In the data rows, 128 means zero.
Here are some points, one per row:
[133, 106, 158, 157, 127, 98, 126, 152, 132, 147, 119, 121, 119, 121, 142, 94, 108, 122, 92, 96, 94, 141, 113, 104, 121, 153, 97, 142, 109, 123, 147, 110]
[139, 130, 95, 134, 156, 89, 118, 135, 106, 139, 130, 115, 95, 157, 153, 118, 116, 165, 105, 129, 104, 132, 129, 114, 132, 141, 84, 113, 105, 124, 119, 118]
[130, 163, 123, 158, 82, 137, 131, 132, 97, 103, 178, 125, 120, 141, 119, 94, 125, 102, 110, 119, 153, 138, 168, 137, 95, 125, 138, 133, 93, 149, 167, 123]
[182, 100, 131, 35, 188, 120, 178, 147, 133, 109, 112, 137, 124, 174, 121, 155, 9, 98, 62, 165, 151, 117, 141, 170, 168, 171, 147, 139, 126, 132, 165, 86]
[111, 81, 119, 101, 113, 149, 103, 131, 118, 135, 106, 178, 111, 96, 140, 124, 133, 128, 117, 112, 132, 114, 138, 143, 111, 104, 118, 113, 129, 152, 151, 155]
[87, 139, 149, 136, 147, 185, 137, 174, 184, 76, 105, 73, 180, 96, 141, 131, 166, 191, 125, 180, 141, 151, 146, 114, 174, 109, 131, 169, 166, 93, 98, 110]
[164, 128, 143, 121, 103, 165, 130, 109, 135, 119, 98, 115, 125, 116, 109, 147, 128, 119, 120, 89, 152, 126, 141, 147, 115, 88, 128, 73, 110, 108, 131, 147]
[159, 129, 109, 157, 102, 123, 141, 118, 103, 152, 118, 147, 102, 143, 140, 136, 118, 146, 119, 110, 114, 161, 130, 82, 135, 148, 98, 170, 128, 132, 116, 108]
[100, 120, 141, 129, 149, 111, 136, 98, 121, 138, 110, 139, 98, 147, 125, 107, 132, 80, 150, 140, 107, 168, 119, 103, 112, 152, 86, 130, 124, 145, 120, 116]
[116, 163, 143, 83, 114, 112, 94, 164, 148, 73, 110, 127, 126, 122, 157, 126, 138, 140, 146, 135, 138, 127, 133, 103, 119, 102, 166, 118, 158, 95, 93, 106]
[142, 127, 119, 119, 157, 105, 150, 157, 124, 122, 154, 173, 164, 127, 90, 156, 164, 110, 163, 109, 95, 137, 115, 154, 155, 118, 122, 128, 112, 146, 146, 115]
[123, 134, 131, 138, 128, 167, 112, 148, 128, 91, 105, 96, 152, 100, 105, 130, 122, 165, 131, 123, 146, 150, 129, 129, 148, 153, 168, 101, 174, 124, 108, 209]
[109, 149, 188, 142, 142, 129, 94, 152, 160, 109, 124, 133, 127, 141, 114, 116, 167, 167, 92, 175, 123, 171, 116, 125, 191, 134, 164, 153, 117, 83, 89, 125]
[159, 84, 108, 130, 120, 133, 130, 158, 133, 152, 128, 129, 116, 129, 127, 128, 131, 97, 113, 109, 113, 96, 150, 108, 111, 111, 118, 116, 159, 105, 94, 139]
[113, 152, 126, 150, 160, 145, 130, 160, 127, 98, 102, 123, 119, 116, 97, 107, 140, 151, 148, 161, 109, 163, 108, 135, 116, 130, 126, 172, 137, 62, 124, 115]
[114, 111, 116, 107, 113, 103, 141, 115, 146, 121, 120, 118, 61, 113, 153, 153, 103, 132, 166, 100, 134, 153, 174, 139, 129, 99, 156, 120, 139, 144, 111, 136]
[119, 152, 131, 96, 97, 124, 119, 90, 158, 124, 156, 141, 133, 130, 89, 154, 122, 124, 113, 82, 159, 102, 151, 126, 89, 138, 89, 144, 134, 118, 145, 129]
[155, 108, 123, 91, 70, 119, 110, 111, 129, 112, 111, 136, 147, 108, 142, 122, 158, 141, 132, 158, 168, 167, 139, 133, 127, 90, 126, 99, 145, 94, 139, 98]
[130, 114, 117, 143, 147, 142, 122, 119, 136, 153, 165, 163, 120, 136, 161, 105, 109, 112, 107, 128, 153, 144, 96, 102, 132, 147, 127, 126, 125, 127, 106, 103]
[123, 127, 121, 104, 109, 172, 85, 111, 133, 85, 131, 110, 124, 105, 101, 144, 119, 125, 135, 153, 114, 140, 144, 128, 155, 136, 105, 99, 141, 131, 115, 193]
[147, 87, 137, 102, 162, 131, 175, 116, 127, 135, 191, 161, 172, 130, 67, 114, 163, 116, 177, 102, 52, 92, 108, 152, 148, 103, 180, 156, 119, 157, 130, 117]
[110, 150, 73, 133, 93, 107, 134, 145, 144, 154, 148, 135, 135, 105, 89, 94, 124, 133, 126, 119, 161, 107, 128, 137, 124, 170, 127, 107, 77, 115, 155, 126]
[132, 134, 93, 140, 170, 115, 111, 96, 142, 148, 141, 125, 128, 159, 139, 114, 151, 89, 175, 130, 83, 128, 142, 149, 124, 94, 193, 176, 142, 112, 184, 155]
[52, 104, 140, 85, 88, 136, 147, 83, 82, 110, 119, 91, 194, 198, 175, 216, 126, 125, 134, 132, 111, 110, 45, 171, 128, 135, 156, 151, 91, 101, 143, 149]
[110, 120, 137, 124, 127, 97, 117, 132, 120, 141, 171, 109, 128, 123, 112, 93, 111, 146, 153, 137, 165, 123, 142, 129, 100, 132, 121, 128, 145, 114, 142, 159]
[133, 137, 122, 110, 153, 139, 127, 132, 92, 140, 122, 154, 121, 140, 158, 116, 119, 135, 134, 120, 139, 138, 153, 130, 103, 108, 126, 136, 127, 136, 122, 156]
[131, 148, 97, 158, 98, 130, 100, 117, 91, 113, 168, 145, 147, 120, 88, 121, 116, 115, 124, 136, 156, 68, 152, 102, 159, 175, 109, 115, 114, 117, 176, 107]
[127, 175, 127, 120, 115, 139, 127, 138, 129, 166, 102, 108, 139, 119, 114, 127, 113, 128, 143, 157, 125, 121, 144, 125, 132, 97, 141, 110, 119, 145, 99, 154]
[127, 114, 113, 190, 167, 96, 121, 106, 121, 133, 111, 156, 167, 146, 107, 118, 113, 125, 112, 104, 112, 112, 126, 138, 139, 134, 130, 147, 135, 146, 123, 89]
[131, 118, 122, 154, 122, 96, 143, 149, 152, 105, 126, 137, 131, 128, 137, 101, 115, 107, 121, 115, 148, 103, 106, 120, 141, 116, 110, 158, 100, 168, 123, 132]
[131, 131, 146, 174, 133, 127, 117, 117, 157, 152, 139, 150, 116, 129, 114, 134, 157, 133, 162, 107, 93, 112, 73, 123, 139, 88, 67, 103, 146, 171, 121, 136]
[144, 160, 121, 142, 114, 119, 144, 114, 114, 106, 121, 129, 90, 136, 114, 120, 140, 146, 95, 148, 142, 117, 120, 81, 100, 130, 140, 124, 146, 149, 153, 123]
[166, 128, 143, 95, 163, 124, 124, 99, 118, 151, 114, 119, 131, 115, 168, 116, 148, 111, 137, 117, 138, 118, 165, 118, 123, 102, 131, 130, 116, 131, 99, 152]
[145, 140, 134, 118, 126, 143, 159, 119, 116, 142, 146, 148, 112, 70, 138, 142, 115, 120, 116, 112, 132, 96, 118, 112, 117, 107, 121, 93, 106, 109, 162, 159]
[120, 116, 162, 115, 91, 165, 127, 132, 106, 111, 130, 112, 143, 155, 187, 176, 105, 128, 158, 161, 106, 117, 123, 152, 67, 123, 156, 109, 111, 136, 137, 134]
[133, 138, 119, 138, 142, 130, 115, 115, 139, 124, 136, 93, 119, 139, 139, 93, 109, 139, 121, 100, 128, 129, 129, 113, 127, 154, 98, 97, 102, 148, 135, 97]
[121, 86, 155, 119, 128, 132, 140, 87, 97, 125, 113, 124, 148, 149, 139, 216, 117, 150, 174, 142, 111, 97, 49, 170, 130, 168, 151, 168, 90, 150, 118, 111]
[104, 158, 163, 124, 137, 184, 88, 182, 164, 126, 96, 83, 130, 133, 110, 122, 168, 172, 113, 145, 149, 160, 107, 158, 181, 132, 152, 159, 181, 100, 114, 107]
[119, 123, 134, 155, 171, 107, 174, 116, 122, 154, 109, 127, 96, 138, 152, 109, 171, 125, 113, 134, 124, 114, 134, 119, 122, 171, 118, 123, 127, 157, 116, 87]
[129, 130, 125, 146, 91, 120, 146, 123, 142, 157, 140, 144, 139, 133, 113, 87, 110, 124, 111, 104, 127, 115, 118, 131, 151, 177, 103, 130, 160, 132, 136, 110]
[146, 148, 94, 113, 105, 104, 69, 110, 135, 127, 147, 128, 83, 65, 160, 119, 126, 111, 94, 144, 112, 139, 170, 143, 97, 89, 133, 114, 132, 130, 88, 146]
[110, 112, 134, 141, 154, 83, 143, 145, 116, 161, 129, 114, 125, 140, 128, 175, 122, 92, 117, 115, 127, 148, 119, 93, 125, 110, 140, 124, 144, 159, 109, 132]
Along one direction, these points spread out more than along any other. Take the direction at right angles to it along which they spread out most. Go by this last direction. How many in every 100 of the points above lie lower along it than each point below? Answers are rounded to whole numbers. More than half of the points above lie lower than the first one.
[109, 149, 188, 142, 142, 129, 94, 152, 160, 109, 124, 133, 127, 141, 114, 116, 167, 167, 92, 175, 123, 171, 116, 125, 191, 134, 164, 153, 117, 83, 89, 125] -> 21
[116, 163, 143, 83, 114, 112, 94, 164, 148, 73, 110, 127, 126, 122, 157, 126, 138, 140, 146, 135, 138, 127, 133, 103, 119, 102, 166, 118, 158, 95, 93, 106] -> 67
[164, 128, 143, 121, 103, 165, 130, 109, 135, 119, 98, 115, 125, 116, 109, 147, 128, 119, 120, 89, 152, 126, 141, 147, 115, 88, 128, 73, 110, 108, 131, 147] -> 60
[131, 118, 122, 154, 122, 96, 143, 149, 152, 105, 126, 137, 131, 128, 137, 101, 115, 107, 121, 115, 148, 103, 106, 120, 141, 116, 110, 158, 100, 168, 123, 132] -> 38
[166, 128, 143, 95, 163, 124, 124, 99, 118, 151, 114, 119, 131, 115, 168, 116, 148, 111, 137, 117, 138, 118, 165, 118, 123, 102, 131, 130, 116, 131, 99, 152] -> 45
[127, 175, 127, 120, 115, 139, 127, 138, 129, 166, 102, 108, 139, 119, 114, 127, 113, 128, 143, 157, 125, 121, 144, 125, 132, 97, 141, 110, 119, 145, 99, 154] -> 55
[121, 86, 155, 119, 128, 132, 140, 87, 97, 125, 113, 124, 148, 149, 139, 216, 117, 150, 174, 142, 111, 97, 49, 170, 130, 168, 151, 168, 90, 150, 118, 111] -> 2
[87, 139, 149, 136, 147, 185, 137, 174, 184, 76, 105, 73, 180, 96, 141, 131, 166, 191, 125, 180, 141, 151, 146, 114, 174, 109, 131, 169, 166, 93, 98, 110] -> 26
[110, 112, 134, 141, 154, 83, 143, 145, 116, 161, 129, 114, 125, 140, 128, 175, 122, 92, 117, 115, 127, 148, 119, 93, 125, 110, 140, 124, 144, 159, 109, 132] -> 19
[129, 130, 125, 146, 91, 120, 146, 123, 142, 157, 140, 144, 139, 133, 113, 87, 110, 124, 111, 104, 127, 115, 118, 131, 151, 177, 103, 130, 160, 132, 136, 110] -> 74
